In the data rows, 50 means zero.
Here are some points, one per row:
44 47 37 33 62 38 49 25 42 55 84 60 40 30 34 51 82 25 64 19 99 58 57 53 43 31 74 59 60 67 61 30 67 11 75 40 50 64 56
47 78 85 61 76 66 46 22 19 55 31 53 21 48 45 46 36 29 49 59 43 63 43 29 84 45 66 51 67 53 56 57 38 59 66 62 59 46 43
37 35 24 58 62 49 53 75 64 56 61 66 46 56 59 10 40 55 38 20 47 22 48 60 68 22 55 11 66 52 41 22 26 32 46 54 53 86 39
46 37 66 45 45 58 38 29 55 41 27 34 92 25 60 46 44 52 68 42 40 45 28 67 37 52 24 42 32 48 33 93 42 40 70 12 39 99 35
43 87 39 69 51 48 75 47 42 45 47 44 42 56 59 55 45 64 14 47 62 81 76 57 39 55 20 73 22 66 50 57 31 45 23 50 31 78 91
37 65 40 55 24 10 20 75 35 49 29 65 70 39 58 17 32 34 82 56 54 58 58 41 38 67 42 68 64 86 66 63 42 67 50 36 62 50 39
36 62 67 29 62 80 77 69 69 12 56 44 45 14 47 61 46 61 86 61 32 45 17 39 35 34 50 65 40 83 64 37 51 55 18 83 49 41 51
38 32 45 31 55 77 37 61 51 43 34 20 20 68 44 62 45 14 33 75 67 60 45 33 25 26 47 55 38 37 60 61 26 32 36 30 68 48 31
56 69 64 65 50 37 57 85 49 68 44 31 38 57 37 53 70 41 73 44 55 20 55 41 29 78 84 23 15 46 34 77 36 26 46 59 73 28 76
24 70 46 58 37 64 33 59 28 45 47 41 66 39 43 45 69 40 28 67 11 20 32 48 57 64 43 88 80 57 50 46 62 33 39 60 82 63 67
50 28 31 72 60 56 59 52 45 65 26 40 74 70 85 72 52 39 83 43 49 80 60 29 45 52 56 59 69 50 33 60 91 68 19 52 49 71 50
60 19 78 60 86 52 47 46 38 69 48 52 65 55 62 53 85 41 67 45 54 49 41 96 38 66 19 28 80 69 47 19 47 36 29 60 53 34 57
68 37 46 20 22 52 52 48 45 57 85 29 45 73 66 41 65 53 60 33 11 62 55 49 57 52 57 40 30 40 90 27 33 73 39 39 56 91 51
59 64 38 27 32 56 69 38 59 53 83 55 70 61 23 60 64 44 50 54 47 14 70 44 87 32 14 49 67 65 48 52 40 54 42 48 64 16 66
82 57 36 38 84 21 89 45 33 89 57 32 65 38 50 37 28 64 40 65 43 34 41 43 21 33 62 28 83 64 71 62 67 60 59 42 34 60 46
72 47 92 41 61 51 67 85 65 97 58 29 68 63 55 65 49 46 38 31 50 59 55 54 84 43 60 77 38 74 46 35 61 41 53 11 62 61 37
54 31 68 73 45 59 54 69 61 36 39 97 39 74 58 35 53 36 44 46 40 53 11 13 39 49 33 29 54 51 58 61 53 53 61 33  7 51 81
68 23 42 52 34 12 63 25 99 64 15 52 21 44 38 59 34 47 49 52 30 53 45 57 55 64 47 61 43 70 52 57 31 16 50 83 62 67 28
38 63 66 25 71 45 53 59 50 22 54 55 65 78 41 35 57 27 51 38 37 81 70 63 45 55 39 24 43 39 66 78 78 51 38 80 51 39 22
56 71 47 65 70 43 39 77 69 44 68 50 67 32 19 83 21 23 43 56 35 71 42 54 56 61 53 57 57 22 48 29 24 57 81 57 31 55 54
71 50 52 36 68 22 57 34 47 31 21 60 39 55 71 59 51 70 48 30 67 63 38 41 53 46 23 73 38 50 59 36 39 57 58 44 74 30 77
50 49 82 41 50 24 38 34 53 69 76 73 46 34 65 48 63 68 52 86  8 69 80 28 34 14 46 46 38 41 17 61 48 35 54 57 54 39 53
35 40 36 89 39 47 31 48 47 45 68 31 34 53 44 71 11 70 65 59 35 71 63 61 47 31 38 37 45 34 74 42 72 23 39 19 52 19 63
77 77 42 41 32 59 39 58 49 29 66 72 28 45 61 81 82 53 27 49 32 48 47 50 29 83 58 40 48 71 33 59 57 58 45 20 33 47 11
77 42 68 66 24 67 59 36 48 35 36 34 48 19 53 68 43 33 29 53 53 54 63 72 62 71 58 14 61 47 77 67 49 58 34 60 43 37 62
24 74 49  3 20 66 63 50 58 68 30 65 43 36 61 47 25 31 66 53 48 63 69 39 65 71 52 23 58 19 29 36 61 35 55 44 36 43 81
78 56  9 54 48 67 27 36 56 61 28 58 63 43  8 66 82 61 59 46 48 57 49 26 48 37 52 50 69 18 51 63 32 65 34 65 55 66 54
40 27 59 42 46 43 41 45 29 27 49 72 73 65 45 87 31 50 45 40 32 25 89 22 12 69 53 55 55 58 61 26 51 50 69 60 59 55 47
29 54 65 31 34 43 48 57 41 61 45 70 75 63 11 67 46 61 45 73 86 78 24 43 41 44 43 39 30 55 32 44 24 73 47 73 50 53 49
35 39 27 39 76 26 48 71 61  2 33 16 61 61 70 65 70 76 42 63 51 68 54 22 95 56 44 47 64 51 54 73 57 43 86 62 41 41 51
72 39 59 47 55 89 59 35 53 27 57 57 62 57 41 26 23 61 63 58 67 37 73 57 57 48 64 57 49 45 38 72 32 55 64 38 75 42 75
68 49 49 27 53 66 44 64 30 56 45 59 46 60 29 13 41 81 32 59 48 68 21 56 43 81 34 68 52 26 54 56 70 13 49 51 59 32 44
36 67 43 66 53 42 52 20 52 49 25 31 48 70 15 54 30 80 69  2 24 60 32 34 46 58 59 42 41 71 43 45 56 60 39 27 47 34 34
76 50 69 72 39 26 62 49 56  8 72 59 54 39 43 33 50 41 61 68 71 58 47 46 57 64 77 83 53 26 35 38 55 44 31 41 49 63 55
54 34 47 77 34 72 46 62 55 41 26 39 68 36 36 16 61 28  6 35 36 61 73 44 39 23 49 64 24 68 35 35 58 54 68 69 43 25 50
64 46 35 42 39 61 56 46 57 41 60 42 17 57 67 46 18 27 52 64 56 50 39 63 21 57 25 68 62 37 13 40 64 65 48 78 64 49 32
36 55 32 58 61 40 71 50  4 32 75 57 49 56 65 68 40 42 42 49 62 25 41 62 71 38 54 50 48 36 18 58 10 28 33 49 44 33 22
23 49 59 27 68 41 48 56 67 56 54 80 30 36 46 43 48 44 27  4 45 35 66 68 43 40 72 86 61  9 60 92 47 61 22 43 42 31 63
37 58 58 58 44 40 93 51 40 55 11 35 62 38 59 38 81 68 57 61 49 45 65 71 29 44 56 45 53 15 79  8 36 67 61 31 53 59  9
66 59 52 39 32 33 16 51 65 36 36 41 59 73 71 62 43 60 36 54 46 43 31 88 36 19 92 54 67 52 38 48 52 64 51 48 53 20 66
33 48 43 71 81 36 40 55 74 56 43 88 39 69 45 62 44 47 37 87 55 32 53 61 48 62 42 44 31 51 60 51 75 67 45 45 78 65 55
23 53 49 47 54 69 63 42 89 71 70 31 53 53 62 40 57 60 63 45 71 19 55 58 46 70 26 61 71 39 55 46 66 56 77 35 41 47 35
67 62 31 55 56 40 44 29 36 39 64 46 64 31 64 40 47 26 48 32 49 35 36 48 59 53 40 33  0 27 33 41 76 76 66 66 82 55 67
41 34 38 60 30 58 52 60 60 72 71 71 40  3 51 51 50 39 37 55 72 49 30 34 73 28 33 50 36 56 71 66 52 65 50 44 69 17 35
33 27 36 57 40 47 68 30 38 78 76 43 48 83 41 29 78 25 73 59 37 50 33 76 54 56 69 69 46 62 57 69 30 58 74 57  4 38 61
44 88 51 67 58 64 10 12 83 50 61 42 61 52 87 30 45 60 36 59 68 57 44 25 37 58 66 33 52 56 57 42 27 38 33 56 46 42 39
34 19 73 34 47 28 22 36 37 59 50 19 38 46 23 37 59 52 36 58 68 16 55 39 80 56 47 45 50 47 39 24 76 65 19 50  0 71 44
32 11 24 41 81 66 50 57 45 65 62 48 34 24 47 41 58 77 45 65 53 73 67 70 57 83 83 41 53 76 37 35 45 79 60 31 54 59 56
82 66 52 48 63 61 18 84 36 62 51 42 12 50 47 38 62 59 90 51 69 30 84 70 60 27 25 54 52 66 52 46 39 62 63 52 20 64 46
37 78 37 63 21 67 60 38 53 26 34 70 47 70 34 62 60 60 49 72 59 47 46 72 67 33 64 33 48 62 55 55 87 30 68 43 62 63 48
36 31 86 73 25 44 52 60 24 68 79 28 31 51 65 57 59 90 48 13 69 55 32 43 41 45 46 39 77 44 49 59 53 60 73 82 59 71 55
73 46 30 52 40 72 49 55 35 61 32 74 70 51 90 73 26 61 58 46 57 29 53 42 70 51 68 67 21 45 61 44 55 31 46 69 22 43 40
There is one direction along which these points spread out most. Take the direction at right angles to it along which they spread out most. Go by this last direction. Where along it does each point below lie, from 0 to 99? 50 is the average, and the first point above lies past it. One standard deviation of the points above along it is 16.
50 28 31 72 60 56 59 52 45 65 26 40 74 70 85 72 52 39 83 43 49 80 60 29 45 52 56 59 69 50 33 60 91 68 19 52 49 71 50 9
44 88 51 67 58 64 10 12 83 50 61 42 61 52 87 30 45 60 36 59 68 57 44 25 37 58 66 33 52 56 57 42 27 38 33 56 46 42 39 44
82 57 36 38 84 21 89 45 33 89 57 32 65 38 50 37 28 64 40 65 43 34 41 43 21 33 62 28 83 64 71 62 67 60 59 42 34 60 46 36
46 37 66 45 45 58 38 29 55 41 27 34 92 25 60 46 44 52 68 42 40 45 28 67 37 52 24 42 32 48 33 93 42 40 70 12 39 99 35 17
77 77 42 41 32 59 39 58 49 29 66 72 28 45 61 81 82 53 27 49 32 48 47 50 29 83 58 40 48 71 33 59 57 58 45 20 33 47 11 44
37 58 58 58 44 40 93 51 40 55 11 35 62 38 59 38 81 68 57 61 49 45 65 71 29 44 56 45 53 15 79  8 36 67 61 31 53 59  9 24
56 69 64 65 50 37 57 85 49 68 44 31 38 57 37 53 70 41 73 44 55 20 55 41 29 78 84 23 15 46 34 77 36 26 46 59 73 28 76 60
36 31 86 73 25 44 52 60 24 68 79 28 31 51 65 57 59 90 48 13 69 55 32 43 41 45 46 39 77 44 49 59 53 60 73 82 59 71 55 45
43 87 39 69 51 48 75 47 42 45 47 44 42 56 59 55 45 64 14 47 62 81 76 57 39 55 20 73 22 66 50 57 31 45 23 50 31 78 91 43
76 50 69 72 39 26 62 49 56  8 72 59 54 39 43 33 50 41 61 68 71 58 47 46 57 64 77 83 53 26 35 38 55 44 31 41 49 63 55 58
